Each row has a name. Each question is about the rows just above it.

(133): -4.00; -2.57; -1.37; -8.15; +1.46; -3.03; +6.40; -1.30
(66): -4.00; -2.57; -1.37; -8.15; +1.46; -3.03; +6.40; +3.42
(205): +0.72; -1.02; +4.49; +4.37; -1.26; +1.99; -3.84; +3.18
(138): -0.84; -0.96; -0.55; -2.66; -0.08; -0.33; +1.25; +1.12
(94): +4.43; +3.79; -3.79; +3.51; -1.13; +0.32; -1.25; -5.55
Print row (94). => +4.43; +3.79; -3.79; +3.51; -1.13; +0.32; -1.25; -5.55
Print row (66). => -4.00; -2.57; -1.37; -8.15; +1.46; -3.03; +6.40; +3.42
Print row (138). => -0.84; -0.96; -0.55; -2.66; -0.08; -0.33; +1.25; +1.12
Print row (133). => -4.00; -2.57; -1.37; -8.15; +1.46; -3.03; +6.40; -1.30

(42): +7.14; +2.04; +7.15; +2.41; +2.38; +7.01; +7.09; +7.14
(94): +5.02; -2.28; +5.01; -2.09; -2.07; +4.81; +4.95; +5.03
(168): +2.22; +7.60; +2.23; +8.13; +8.08; +2.30; +2.18; +2.22
(66): +3.70; +1.31; +3.70; +1.62; +1.62; +3.61; +3.64; +3.70
(109): -1.62; +4.28; -1.63; +4.65; +4.66; -1.57; -1.68; -1.62
(138): +2.88; +1.67; +2.87; +2.00; +2.00; +2.81; +2.82; +2.88
(180): +0.16; +4.14; +0.16; +4.51; +4.51; +0.18; +0.11; +0.16
(216): -0.02; -0.84; -0.03; -0.64; -0.60; -0.11; -0.08; -0.01
Print row (94). => +5.02; -2.28; +5.01; -2.09; -2.07; +4.81; +4.95; +5.03
Print row (66). => +3.70; +1.31; +3.70; +1.62; +1.62; +3.61; +3.64; +3.70
Print row (168). => +2.22; +7.60; +2.23; +8.13; +8.08; +2.30; +2.18; +2.22
Print row (42). => +7.14; +2.04; +7.15; +2.41; +2.38; +7.01; +7.09; +7.14

(66): +8.03; -1.00; -7.90; +1.08
(109): -0.09; +6.94; +0.13; -6.92
(216): -7.90; +1.10; +7.80; -1.18
(168): +0.66; -7.22; -0.71; +7.27
(133): +8.08; -0.91; -7.95; +0.98
Print row (109). => -0.09; +6.94; +0.13; -6.92
Print row (133). => +8.08; -0.91; -7.95; +0.98
Print row (216). => -7.90; +1.10; +7.80; -1.18
Print row (168). => +0.66; -7.22; -0.71; +7.27

(66): -0.61; +1.16; -1.90; -0.03; +0.26; -2.34; -1.38; +0.20; -4.73; +1.57; +0.12; +0.34; +0.41; +6.51
(42): +1.07; -0.83; +1.12; +0.71; +0.11; -0.99; -0.54; -0.66; +1.82; -2.84; +1.07; +0.47; -0.33; -1.09
(109): -0.71; -1.38; +0.10; +1.44; -1.34; -0.58; +1.30; +0.43; +0.67; -1.54; -1.92; -0.38; -0.61; +2.45
(216): +0.62; +0.02; +0.91; -1.14; -0.97; -0.14; -0.59; -2.48; -5.06; +8.72; +3.13; +0.36; +0.00; -0.34
(180): +0.47; +0.99; +0.87; -0.48; +0.23; +0.32; +0.33; +2.00; -2.36; +2.21; -0.30; +0.83; +0.73; +1.04
(71): +0.12; +0.97; +0.80; -0.49; +0.07; -2.07; -0.78; -2.65; -1.66; +2.09; +0.44; +1.32; -0.95; -0.84
(204): +0.49; -0.32; -0.22; +0.31; -1.16; +2.77; +0.51; +1.66; -2.31; -0.61; +3.35; +0.14; -0.04; -0.18
(168): +0.09; +2.17; +0.67; -0.94; +0.67; -0.01; +0.57; +0.82; +1.75; +2.30; -0.78; +0.37; -0.07; -1.57
(133): -1.03; -0.57; -0.98; -1.70; +0.99; -1.54; -0.66; -1.42; -1.72; -2.77; +2.90; +0.30; -0.25; +0.96
(138): -0.52; -1.90; +0.73; -1.43; +0.21; -1.18; +0.45; -1.83; +0.90; +3.14; +1.35; -0.26; +0.15; +0.92
(205): -1.21; -0.08; -0.61; +0.83; -0.35; -1.33; -1.04; +2.17; -0.65; -0.87; +1.52; -0.09; +0.32; +0.22
Print row (205). => -1.21; -0.08; -0.61; +0.83; -0.35; -1.33; -1.04; +2.17; -0.65; -0.87; +1.52; -0.09; +0.32; +0.22
Print row (204). => +0.49; -0.32; -0.22; +0.31; -1.16; +2.77; +0.51; +1.66; -2.31; -0.61; +3.35; +0.14; -0.04; -0.18

(138): +0.16; +1.03; +0.88; +0.16; +1.02; +0.20; -1.00; +0.16; +0.16
(216): -8.62; +1.70; +2.53; -8.61; +1.71; -7.56; -1.48; -8.57; -8.62
(133): +8.68; -1.75; -2.58; +8.67; -1.77; +7.61; +1.53; +8.63; +8.68
(205): +1.77; -8.67; -7.85; +1.80; -8.67; +0.79; +8.44; +1.70; +1.82
(66): -0.03; +1.44; +1.27; -0.04; +1.43; +0.06; -1.40; -0.03; -0.04
Print row (216). => -8.62; +1.70; +2.53; -8.61; +1.71; -7.56; -1.48; -8.57; -8.62
Print row (205). => +1.77; -8.67; -7.85; +1.80; -8.67; +0.79; +8.44; +1.70; +1.82

(94): +2.18; -2.69; -2.80; -2.16; -2.33; -1.80; -1.39; +3.92; -4.06; -4.36; -2.83; -3.11; -2.38; -0.08; +3.60; +4.01; +4.71
(205): -0.52; +1.24; +1.29; -0.15; +0.40; +0.05; -0.41; -2.69; +3.40; +1.16; +2.14; +1.52; +0.78; +0.10; -3.16; -2.99; -3.47
(216): +2.15; +4.63; +5.92; -0.91; +4.78; +6.10; -2.16; -3.25; -0.10; +5.75; +4.94; +4.20; +3.79; -4.08; -2.60; -4.50; -4.34
(42): -2.14; -0.96; -1.82; +2.29; -0.54; -2.40; +2.16; -0.37; +1.02; -0.44; -1.95; -0.12; -0.93; +2.07; -0.61; -0.40; +0.37
(138): +3.23; +0.81; +0.96; -3.77; +0.54; +0.30; -4.08; -1.43; -0.41; -0.86; +2.26; +0.87; +0.30; -2.43; -2.53; -2.56; -1.83
(66): -2.42; -4.51; -6.24; +1.98; -3.73; -6.35; +2.75; +2.94; -1.07; -5.08; -5.84; -3.53; -3.74; +4.02; +2.29; +3.65; +4.78
Print row (66). => -2.42; -4.51; -6.24; +1.98; -3.73; -6.35; +2.75; +2.94; -1.07; -5.08; -5.84; -3.53; -3.74; +4.02; +2.29; +3.65; +4.78
Print row (138). => +3.23; +0.81; +0.96; -3.77; +0.54; +0.30; -4.08; -1.43; -0.41; -0.86; +2.26; +0.87; +0.30; -2.43; -2.53; -2.56; -1.83
Print row (205). => -0.52; +1.24; +1.29; -0.15; +0.40; +0.05; -0.41; -2.69; +3.40; +1.16; +2.14; +1.52; +0.78; +0.10; -3.16; -2.99; -3.47
Print row (216). => +2.15; +4.63; +5.92; -0.91; +4.78; +6.10; -2.16; -3.25; -0.10; +5.75; +4.94; +4.20; +3.79; -4.08; -2.60; -4.50; -4.34
Print row (94). => +2.18; -2.69; -2.80; -2.16; -2.33; -1.80; -1.39; +3.92; -4.06; -4.36; -2.83; -3.11; -2.38; -0.08; +3.60; +4.01; +4.71
Print row (42). => -2.14; -0.96; -1.82; +2.29; -0.54; -2.40; +2.16; -0.37; +1.02; -0.44; -1.95; -0.12; -0.93; +2.07; -0.61; -0.40; +0.37

(133): +2.15; -2.41; -6.88; -2.39
(138): -4.25; -2.28; +3.04; +3.67
(94): -3.63; -5.90; -2.18; +0.37
(204): -2.19; -5.19; +4.17; -8.08
(109): -3.39; -4.16; +7.45; -2.43
(205): -4.25; -2.28; +3.04; -4.50
(66): +0.26; -2.94; +5.43; -4.77
(42): +1.26; -2.28; +3.04; -4.50
Print row (204). => -2.19; -5.19; +4.17; -8.08
Print row (133). => +2.15; -2.41; -6.88; -2.39
Print row (66). => +0.26; -2.94; +5.43; -4.77
Print row (138). => -4.25; -2.28; +3.04; +3.67
Print row (109). => -3.39; -4.16; +7.45; -2.43

(204): +1.85; +1.18; +0.53; -2.39; +2.41; +2.11; -0.10; +3.03
(71): -1.98; +0.07; -6.62; +3.31; +1.53; -2.02; +4.19; -2.30
(94): -2.37; +1.31; -0.84; +1.39; +1.88; -1.19; +1.75; +3.39
(205): -1.54; -0.22; -2.33; -1.47; -3.42; -0.84; +1.80; -2.31
Print row (94). => -2.37; +1.31; -0.84; +1.39; +1.88; -1.19; +1.75; +3.39
Print row (204). => +1.85; +1.18; +0.53; -2.39; +2.41; +2.11; -0.10; +3.03

(94): +0.09; -0.28; -0.03; -0.95; +0.00; +0.77; +0.46; +0.51; +0.49; -0.24; -0.51; +0.47; +1.87; -1.38; +0.48; +0.00; -2.66; +1.06; +0.07; +1.67; -0.60; +0.09; -1.91; +0.49; -0.77; -0.08; +0.26; +0.14; +0.01; -0.02; -1.17; -0.18
(109): +0.09; -0.53; -0.79; +0.79; +0.47; -0.98; +1.50; +0.22; +0.84; -3.39; +0.07; +0.07; +6.94; -3.34; +0.48; -0.02; -0.15; -3.26; -0.35; -4.19; +0.41; +0.03; -5.11; +1.66; -1.21; -0.63; -0.78; -0.94; -1.85; -0.28; +2.62; -1.55
(204): +0.03; -0.11; +0.11; +0.52; -0.19; -1.97; +0.31; +0.73; -0.31; +1.76; +0.40; -0.31; +3.49; +0.48; +0.48; +0.26; -1.04; -0.07; +0.24; -0.36; +0.01; +0.16; +0.67; -1.47; +0.61; +0.12; +0.20; -0.08; +0.17; +0.01; +0.50; -0.02
(205): +0.08; -0.09; -0.32; +0.08; -0.32; -1.22; -1.23; +0.08; -0.40; +0.45; +0.15; -0.06; -0.33; -2.89; +0.48; +0.01; +0.83; +1.85; +1.03; -0.98; +0.65; -0.34; -2.49; -0.85; +1.73; -0.07; +0.81; -0.02; -0.33; +0.04; -1.07; -0.54
(66): +0.01; -0.68; -0.40; +1.96; -0.57; -0.77; -1.99; -0.63; +0.94; +1.38; +0.00; +0.39; -0.27; -4.22; +0.48; -0.53; +2.76; +1.17; +1.27; -1.25; +0.77; -0.53; -3.20; -1.75; +0.97; +0.18; +1.15; -0.52; -0.07; +0.10; -1.38; -0.78
Print row (66). => +0.01; -0.68; -0.40; +1.96; -0.57; -0.77; -1.99; -0.63; +0.94; +1.38; +0.00; +0.39; -0.27; -4.22; +0.48; -0.53; +2.76; +1.17; +1.27; -1.25; +0.77; -0.53; -3.20; -1.75; +0.97; +0.18; +1.15; -0.52; -0.07; +0.10; -1.38; -0.78
Print row (205). => +0.08; -0.09; -0.32; +0.08; -0.32; -1.22; -1.23; +0.08; -0.40; +0.45; +0.15; -0.06; -0.33; -2.89; +0.48; +0.01; +0.83; +1.85; +1.03; -0.98; +0.65; -0.34; -2.49; -0.85; +1.73; -0.07; +0.81; -0.02; -0.33; +0.04; -1.07; -0.54
Print row (109). => +0.09; -0.53; -0.79; +0.79; +0.47; -0.98; +1.50; +0.22; +0.84; -3.39; +0.07; +0.07; +6.94; -3.34; +0.48; -0.02; -0.15; -3.26; -0.35; -4.19; +0.41; +0.03; -5.11; +1.66; -1.21; -0.63; -0.78; -0.94; -1.85; -0.28; +2.62; -1.55

(216): -2.41; -2.53; -2.04; -2.03; +0.07; +5.63; -0.41; +2.86; -2.08; -0.66; +0.30; +0.69; -0.28; +0.93; +0.17; +0.65; -1.43; -4.39; -2.95; +0.65; -2.03; +0.31; +2.24; -2.19; +1.62; -2.51; -1.70; -1.30; -1.17; +0.38; -1.74; +1.40; -0.44; +2.20; +2.65
(42): -8.41; -3.68; -1.23; -6.01; -4.39; +3.91; +0.52; +5.20; -7.56; -0.47; -3.17; +5.11; -3.09; +1.35; +3.58; -5.82; -3.43; -6.43; +1.08; +0.04; -0.24; +1.42; +4.70; -1.35; +3.14; +1.84; -0.49; -5.81; +6.12; -5.34; -6.28; +6.13; -0.86; +2.90; +5.51
(109): -2.30; -1.97; -2.41; -1.93; +0.36; +6.26; -0.63; +3.06; -1.22; -1.07; +1.10; -0.91; -0.07; +1.11; -0.14; +0.85; -0.84; -3.73; -3.43; +0.27; -2.03; +1.26; +2.23; -2.70; +0.99; -3.10; -1.80; -1.02; -2.30; +0.54; -1.60; +1.21; -0.16; +3.03; +2.26
(66): -6.90; -3.50; -1.19; -5.33; -3.45; +4.29; +0.40; +4.71; -6.06; -0.46; -2.45; +4.06; -2.15; +1.16; +2.95; -4.26; -2.34; -6.18; +0.10; +0.19; -0.48; +0.92; +4.03; -1.48; +2.26; +0.83; -0.52; -4.81; +4.71; -3.82; -5.17; +5.01; -0.51; +2.73; +4.71
Print row (42). => -8.41; -3.68; -1.23; -6.01; -4.39; +3.91; +0.52; +5.20; -7.56; -0.47; -3.17; +5.11; -3.09; +1.35; +3.58; -5.82; -3.43; -6.43; +1.08; +0.04; -0.24; +1.42; +4.70; -1.35; +3.14; +1.84; -0.49; -5.81; +6.12; -5.34; -6.28; +6.13; -0.86; +2.90; +5.51
Print row (66). => -6.90; -3.50; -1.19; -5.33; -3.45; +4.29; +0.40; +4.71; -6.06; -0.46; -2.45; +4.06; -2.15; +1.16; +2.95; -4.26; -2.34; -6.18; +0.10; +0.19; -0.48; +0.92; +4.03; -1.48; +2.26; +0.83; -0.52; -4.81; +4.71; -3.82; -5.17; +5.01; -0.51; +2.73; +4.71
Print row (109). => -2.30; -1.97; -2.41; -1.93; +0.36; +6.26; -0.63; +3.06; -1.22; -1.07; +1.10; -0.91; -0.07; +1.11; -0.14; +0.85; -0.84; -3.73; -3.43; +0.27; -2.03; +1.26; +2.23; -2.70; +0.99; -3.10; -1.80; -1.02; -2.30; +0.54; -1.60; +1.21; -0.16; +3.03; +2.26
Print row (216). => -2.41; -2.53; -2.04; -2.03; +0.07; +5.63; -0.41; +2.86; -2.08; -0.66; +0.30; +0.69; -0.28; +0.93; +0.17; +0.65; -1.43; -4.39; -2.95; +0.65; -2.03; +0.31; +2.24; -2.19; +1.62; -2.51; -1.70; -1.30; -1.17; +0.38; -1.74; +1.40; -0.44; +2.20; +2.65

(71): +0.62; -0.23; -0.76; +1.55; -1.44; +0.12; +1.03; +1.28; -0.12; -0.67; +0.46; +0.05; -3.61; -0.30; +4.08; -0.62; +1.48; +1.43; -3.73; +1.11; +1.78; -1.58
(66): +3.09; -0.29; +2.88; +1.02; -3.63; +1.28; -0.52; -1.49; -1.33; -1.15; +1.01; +1.89; -1.76; +4.22; +1.11; -0.91; -2.89; +0.22; +2.19; -0.79; +2.07; +2.00
(94): -0.68; -1.13; -3.92; -1.11; +2.98; -0.15; -2.56; -2.67; +1.47; -1.54; -0.87; +1.60; -0.93; -0.79; +1.49; -0.48; -0.62; -2.69; +0.66; -0.83; +0.70; -1.38
(204): +0.79; -1.70; -2.34; -0.27; -0.96; +1.06; +0.28; -0.16; -0.92; +1.52; +0.04; -0.80; -3.15; -1.69; +0.48; -1.47; +0.06; -1.24; +2.64; +1.45; -0.77; +2.74
(205): -0.10; +0.16; +0.17; +1.73; +0.93; +0.46; -1.09; +1.13; +0.61; +0.73; -0.14; +0.13; +2.56; +0.39; +1.01; -2.64; -1.03; -2.09; -2.13; -0.52; +0.05; +0.59
(109): -1.73; -2.13; -1.47; -0.91; +1.97; -0.85; +0.74; +1.74; -0.05; -1.16; -0.67; +1.44; +5.70; -0.96; -0.08; -0.89; -0.71; -0.54; -0.37; +1.04; -1.37; -2.88
(180): +0.00; -1.46; -0.76; +6.54; +1.73; -0.26; -1.08; +1.30; -1.00; +0.45; +0.06; +0.61; -0.40; +0.37; -1.86; +0.09; +4.18; +0.45; +1.13; +0.72; -3.91; +1.50
(216): +1.23; -0.51; +0.74; +0.98; +1.86; -0.83; +2.75; -0.71; -1.04; +1.42; +2.41; -0.85; -1.17; +3.24; -2.98; +1.02; +1.77; +1.45; -0.37; -0.63; +3.32; -1.85
(138): -0.11; -0.24; +0.57; -1.46; -3.78; -0.95; +0.52; -0.83; +0.71; -0.01; -0.99; -0.65; +1.86; -0.30; +0.19; -0.11; -1.04; -0.79; +4.00; +0.06; -1.91; +1.36
(168): +0.22; -0.21; -2.14; +0.18; -0.61; -0.01; -1.18; -2.60; -1.55; +0.67; +0.71; -0.14; -3.65; -2.00; +1.61; +0.67; -0.99; -0.73; +2.81; -0.66; -2.73; -1.60
(42): +0.81; +0.72; -7.08; +4.48; -0.47; -0.54; -0.27; -1.14; +0.76; -0.17; -0.09; +0.59; -0.71; -1.49; +0.05; +0.16; +0.42; -3.21; +0.13; +0.29; +0.29; +1.94
Print row (71). => +0.62; -0.23; -0.76; +1.55; -1.44; +0.12; +1.03; +1.28; -0.12; -0.67; +0.46; +0.05; -3.61; -0.30; +4.08; -0.62; +1.48; +1.43; -3.73; +1.11; +1.78; -1.58
Print row (94). => -0.68; -1.13; -3.92; -1.11; +2.98; -0.15; -2.56; -2.67; +1.47; -1.54; -0.87; +1.60; -0.93; -0.79; +1.49; -0.48; -0.62; -2.69; +0.66; -0.83; +0.70; -1.38
Print row (109). => -1.73; -2.13; -1.47; -0.91; +1.97; -0.85; +0.74; +1.74; -0.05; -1.16; -0.67; +1.44; +5.70; -0.96; -0.08; -0.89; -0.71; -0.54; -0.37; +1.04; -1.37; -2.88

(180): -2.99; -1.21; -2.35; +0.63; -0.17; +5.25; +1.65; -8.37; -2.04
(109): -2.99; -4.00; -1.96; -3.70; -0.27; +1.49; -6.04; -1.60; +1.93
(204): -0.55; -2.07; +4.40; +0.42; -0.79; +3.32; -0.92; +1.64; +0.46
(205): -2.99; -2.07; +3.68; +0.24; -0.79; +0.29; +1.65; +1.64; -0.76
(133): -2.99; -2.78; +0.96; +3.27; -0.79; +3.29; +4.85; +1.64; -2.19
(66): -2.99; -0.99; -3.18; +0.63; -0.79; +3.29; +1.65; +1.64; -2.15
(138): +0.56; -2.07; -1.96; +2.25; -1.87; +0.39; +2.41; +1.64; -1.09
Print row (204). => -0.55; -2.07; +4.40; +0.42; -0.79; +3.32; -0.92; +1.64; +0.46
Print row (180). => -2.99; -1.21; -2.35; +0.63; -0.17; +5.25; +1.65; -8.37; -2.04
Print row (205). => -2.99; -2.07; +3.68; +0.24; -0.79; +0.29; +1.65; +1.64; -0.76
Print row (66). => -2.99; -0.99; -3.18; +0.63; -0.79; +3.29; +1.65; +1.64; -2.15
Print row (133). => -2.99; -2.78; +0.96; +3.27; -0.79; +3.29; +4.85; +1.64; -2.19

